rotation steps, each row followed by its count of steps
The counts run from 0 to 390.
[-0.20  4.54  1.93 -1.86 -2.33  1.54  1.65 -1.59  3.93  1.31 -1.59  1.15
 -0.15  1.86  1.76  0.99  1.56 -0.33 -0.22 -3.60  0.25 -1.80  2.06 -3.47
  2.62 -1.26  0.29  1.92  0.07 -2.29 -2.89  1.25] => 305
[-4.96  2.55 -1.97 -0.60  0.53 -2.23 -0.63  4.32  1.71 -1.48 -1.42  0.82
  0.70  2.19  3.43  3.13  1.34 -2.02  0.16  1.12 -0.47  1.76  0.49 -2.88
 -1.31  0.04 -0.82  0.11 -1.34 -1.46 -1.64  1.45] => 333
[-4.46  0.63 -3.10 -2.18 -4.67 -2.02  1.25  0.85 -2.81  1.26  0.56  0.22
 -1.94  3.64  0.14  0.52  0.84 -2.43  0.48 -0.19  0.67  3.12 -0.14  0.96
  2.35 -1.03  0.56  2.73 -1.99 -1.49 -1.57  3.41] => 346
[ 1.41  3.00 -0.25 -1.78  1.29 -0.11  1.79  2.09  2.53 -2.82  1.34  1.82
 -1.66  2.20  1.38  2.84  1.72 -2.74  3.02  1.97  0.14  0.05  0.24 -4.52
  0.66  3.12  1.31  0.86 -2.33 -3.75 -1.49 -2.20] => 267
[ 1.93  4.66 -1.54 -0.16 -2.04  0.24  1.97  0.06  3.35 -1.70 -0.42  2.15
 -0.25  3.20  1.91 -0.32  0.57  2.30 -0.91 -2.73 -0.31  1.58 -1.10 -3.66
 -0.89  2.29  2.54 -0.75 -3.65 -1.97  0.12  4.51] => 340
[ 1.53 -0.16  0.35 -4.14 -2.43 -1.72  4.79  2.08  2.42  0.60 -1.21  1.73
 -0.59  1.13 -0.12 -0.41  2.32 -1.03  0.02 -0.62  0.82  0.98 -0.23 -2.11
 -0.53 -3.21  2.43  0.08 -2.54 -2.52 -4.36  2.00] => 248
[-0.13  0.47 -0.93 -2.71 -2.14  0.31  4.05  1.38  1.79  2.36  0.82  2.98
 -1.08  4.01 -1.48 -1.82  3.73 -3.52  0.75  1.51  1.64  2.34 -0.79  0.08
 -1.21 -0.19  0.73  1.86 -2.92 -4.45 -0.65  0.37] => 358
[ 1.08  3.89 -0.19 -0.06 -2.49  0.40  1.91 -0.36  0.40 -1.43  0.83  1.90
 -1.04  1.85 -0.09 -0.04  2.82  0.79 -0.61 -4.14 -1.82  2.60  3.56 -1.85
  1.52 -3.61 -0.08  0.99 -2.88  0.28 -1.47  3.67] => 191
[-1.30  3.66 -0.01 -3.91  1.82  1.94  2.02  0.73  2.17 -1.59  0.15  2.95
 -2.66  1.72  1.12 -1.64  3.35  1.72 -1.14 -2.70 -1.83  1.86  1.68 -0.64
  0.90 -3.53  1.76  0.57 -1.68 -2.99 -1.93  1.82] => 246
[ 0.63  3.28  3.22 -2.43 -2.28 -2.72  0.93  2.66  0.29  1.47 -0.06 -1.48
  0.56 -0.86 -0.48  1.09  1.61 -2.15  0.55  1.84  0.50  0.36  2.75 -2.81
  3.58 -2.40  0.09  1.56 -2.16 -3.29 -3.06  2.89] => 260
[ 0.06  4.49  2.06 -3.92  1.95 -0.96  2.35  0.13  3.58 -0.09 -0.12  0.48
  1.41  1.35  1.14  1.92  1.45 -3.66  1.38  0.30 -0.34 -0.60  2.52 -2.92
  2.70 -2.85 -0.79  0.11 -1.40 -2.89 -3.13  1.45] => 39
[-1.44  1.52 -0.95 -3.10 -1.23 -0.71  1.72 -1.46  2.60  1.82  0.23  3.95
  1.06  2.37  0.81 -1.05 -0.76 -1.44  1.33 -2.45 -0.36  1.60  3.13 -3.34
 -0.37 -1.99 -0.57 -1.13 -3.98 -3.06 -1.00  5.43] => 133
[ 0.48  1.97  0.33 -1.20 -1.20 -2.28 -1.96  2.31 -0.55  0.51 -1.89  0.95
 -2.63 -0.13  1.73  0.02 -0.20  0.18 -0.64  1.75 -0.43 -0.53  0.74 -1.59
  1.17  4.08  1.04  0.65 -4.64 -4.68 -0.81  4.77] => 272
[ 1.58  5.17  0.54 -3.22 -2.51 -0.60 -0.23  0.50 -1.66 -1.07  2.33  1.76
 -0.72 -0.52  1.20  2.51 -1.10  0.12  0.36  2.10 -2.02  1.66  0.99 -3.11
  4.37  2.46  1.48  2.13 -2.87 -2.77  1.01  3.88] => 327
[-3.76  4.52  0.34  0.30  0.15  1.78  3.40  0.75  1.86 -1.30 -0.33 -0.64
 -0.08  3.74 -0.07 -0.38  4.42 -1.53 -1.64 -0.38 -0.80  1.27  1.21 -0.81
  2.29 -0.41  2.01  1.67  0.23 -3.16 -4.35  2.03] => 140
[-1.63  1.86 -0.67 -2.49 -0.45  0.70  2.45  1.31  0.86 -2.40  1.09  3.32
 -0.63  0.73  3.14  1.58 -0.25 -0.67  2.23  0.53  1.51  2.08 -3.57 -5.72
  0.67 -1.49  2.32 -1.69 -2.91 -1.59 -2.04  2.10] => 177
[ 1.61  3.66 -0.20  0.02 -1.19 -3.22  1.00  3.95  1.12 -2.60 -1.60 -1.37
  0.02  1.48  3.34  5.37  2.48 -0.39  1.14 -1.19  0.58 -0.10  0.43 -2.66
  0.33  0.62 -0.32  0.59 -3.51 -0.10 -2.91  1.03] => 55
[-0.62  4.25 -3.31 -3.29 -3.22 -0.69 -0.70 -0.15  1.75  0.29  0.19  3.95
  0.28  0.72  1.12  1.33 -0.69 -0.04  0.77  0.67 -0.81  1.80  0.42 -1.83
  3.27  2.07  0.58  1.77 -0.81 -1.39  2.39  3.58] => 61
[ 0.54  1.44 -1.51 -2.48 -2.97  0.58  1.48  3.95  1.58  0.66  0.95  3.48
 -0.95  2.29 -2.31 -0.91  3.81 -2.89 -0.31  1.50 -2.27  3.91  3.50 -2.56
  1.60  1.40  0.85  2.45  0.61 -1.77 -1.35 -0.06] => 312
[-3.84  3.27 -1.28  2.14 -3.80  1.11 -0.19  1.43 -0.71  0.09 -0.12  1.16
  0.43  4.42  1.29 -0.55 -0.35  0.28 -1.36 -2.09  0.73  1.95  0.47 -1.10
  1.31  2.21 -0.57  1.37 -3.04 -1.50 -0.53  5.39] => 344
[-3.08  5.21 -2.59 -0.93  1.44  1.69  0.85  0.43  1.93 -4.04 -0.75  1.87
 -1.11  2.03  2.96  1.62 -0.60 -0.74  0.11  1.81 -1.20  0.82 -0.61 -3.25
  2.30  4.05  2.37 -0.56 -0.77 -1.69 -1.99  3.33] => 3
[-1.20  2.26 -2.14  1.42  0.02 -0.42  1.29  1.97 -0.45 -1.18  0.05  1.48
 -0.48  3.25 -1.32  0.75 -0.29 -2.69  0.06 -1.55 -3.36  1.78  4.33 -2.80
  2.82  3.44 -0.65  0.44 -2.20 -1.27 -4.92  2.07] => 207
[-1.72  2.87 -0.69 -2.81 -1.90  0.25  1.23  3.44  0.88 -0.84  0.03  3.34
 -1.10  3.24  1.98  1.67  4.33  2.01 -0.07 -1.38  2.41  1.73 -1.86  0.93
  2.19 -0.46 -0.43  4.30 -2.11 -1.87  0.52  0.20] => 127
[-1.56  1.23 -1.37  0.93 -2.62  1.12  0.67  2.81  0.64  0.53  0.10  2.66
 -2.64  3.73 -0.10 -2.26  3.52 -1.57 -1.77 -2.22 -0.40  2.34  3.67 -1.11
 -2.42  0.44 -0.53 -0.20 -3.14 -2.58 -1.32  3.92] => 136
[ 0.80  2.61 -2.99 -1.71  0.25 -2.78  2.45  3.96  0.25 -1.37 -0.38  0.75
 -1.46  1.89 -1.14  1.16  1.82 -1.33  0.74  2.08 -0.04  1.71 -1.32 -0.19
  3.23  4.68  1.39  1.30 -4.66 -2.00 -0.31  2.51] => 162
[ 0.69  3.99 -3.88 -2.60 -2.52 -1.92 -0.62 -0.18  2.26  0.04 -2.55  0.75
 -1.10  1.96  4.56  1.91 -0.49  2.53 -0.67 -2.88 -0.65 -0.78  0.49 -1.12
  0.34  2.22  1.61  0.49 -2.77 -1.34 -1.02  3.22] => 7
[-0.71  2.14 -1.41  0.17 -0.19 -3.34  0.84  6.11  2.66 -1.61 -2.62  2.32
  1.25 -0.23 -0.28  0.54  1.14 -0.52 -0.87  1.22 -1.01  0.61  1.52 -3.17
  2.84  3.23  0.30 -1.03 -1.34 -0.45 -4.07  3.22] => 159
[-3.73  3.15 -3.65 -0.38 -0.90 -1.69  3.23  1.69  2.85 -1.09 -1.72 -1.16
  1.13  4.37  2.69  2.79  2.60 -0.46  0.06 -1.75  1.33  2.24 -2.05 -1.28
 -0.05  0.43  1.14  0.07 -1.22 -0.47 -2.50  1.16] => 231
[-4.62  0.76 -0.23 -0.52 -0.77 -1.68  0.26  5.29 -1.74 -0.46  0.28  1.75
  0.75  1.76  0.84 -0.04  2.11  0.83 -1.38 -0.06  0.76  3.59 -1.17 -1.51
  0.70  0.64  0.57  0.45 -4.47 -2.87 -1.32  3.96] => 68
[-2.01  4.20 -1.90 -2.48 -0.99  0.14  1.39  3.83  2.73 -2.37  2.00  2.29
  2.73  1.58  1.53  0.49  3.65  1.68 -0.98  0.73 -0.65  5.00 -0.12 -3.09
  0.68 -0.75  1.72  0.15 -0.80 -1.01  0.99  0.74] => 175
[-2.25  2.26 -4.72 -1.21 -1.24 -2.69 -0.99  2.30  0.52 -1.23 -2.71  1.36
 -2.78  1.98  3.29  1.79 -0.16 -1.17 -0.69 -0.65 -2.17  2.21  1.58 -2.34
 -2.43 -0.11  0.26 -0.37 -2.54 -0.14 -2.02  4.77] => 227
[-0.79  3.24  0.95 -2.00 -1.38  2.03  1.83  0.02  2.33  1.07  0.65  4.50
  1.93  1.43  0.45 -2.55  0.54  0.35 -0.45 -1.56  0.54  1.83  1.29 -3.95
  0.58 -1.81 -0.48 -0.43 -3.28 -3.71 -0.14  5.23] => 132
[-0.76  4.90 -0.02 -1.41 -1.75 -0.25  1.96  2.42 -1.65 -3.37  1.69  1.68
 -0.27 -0.34  0.73  2.42  0.99  0.88 -0.47  1.03 -0.39  3.18 -1.65 -3.13
  5.95  0.38  2.90  0.66 -1.65 -0.28 -0.36  4.20] => 280
[-1.36  3.24 -1.95 -2.79 -0.87 -0.91  2.35  1.84  1.94 -1.26  0.02 -0.98
 -1.67  3.73  0.31  2.26  4.06 -4.31  0.82 -0.78 -0.78  1.58  3.95  0.97
  0.75 -2.72 -1.42  2.21 -0.13 -1.92 -2.17 -0.19] => 35
[-1.94  4.37 -2.67 -0.81 -0.81  2.45  2.17 -0.91  1.40 -1.25 -0.49  1.45
 -3.52  5.14  1.12  0.05  2.99 -1.33 -0.15 -1.52 -0.19  0.20  0.91  1.45
  2.07 -0.08  0.18  2.61  0.06 -1.34 -2.47  2.30] => 301
[-5.13  0.20 -0.05 -0.80 -1.95 -1.30 -0.61  4.00 -1.76  0.10 -0.03  0.78
 -0.76  2.64  2.78  1.93  0.30  1.06  0.51 -1.48  1.37  1.36 -0.74 -3.71
 -1.38  0.34  0.41 -0.45 -3.98 -3.09 -3.42  2.87] => 67
[ 0.93  0.53 -1.85 -1.61  0.67 -1.35  2.65  2.38  3.08 -1.00 -0.73  2.34
 -3.48  3.35  0.29 -0.62  3.48 -4.64  0.76 -1.16 -0.22  0.39  3.06 -0.78
 -1.94 -0.60 -1.44  0.15 -4.33 -0.81 -3.02  2.04] => 90
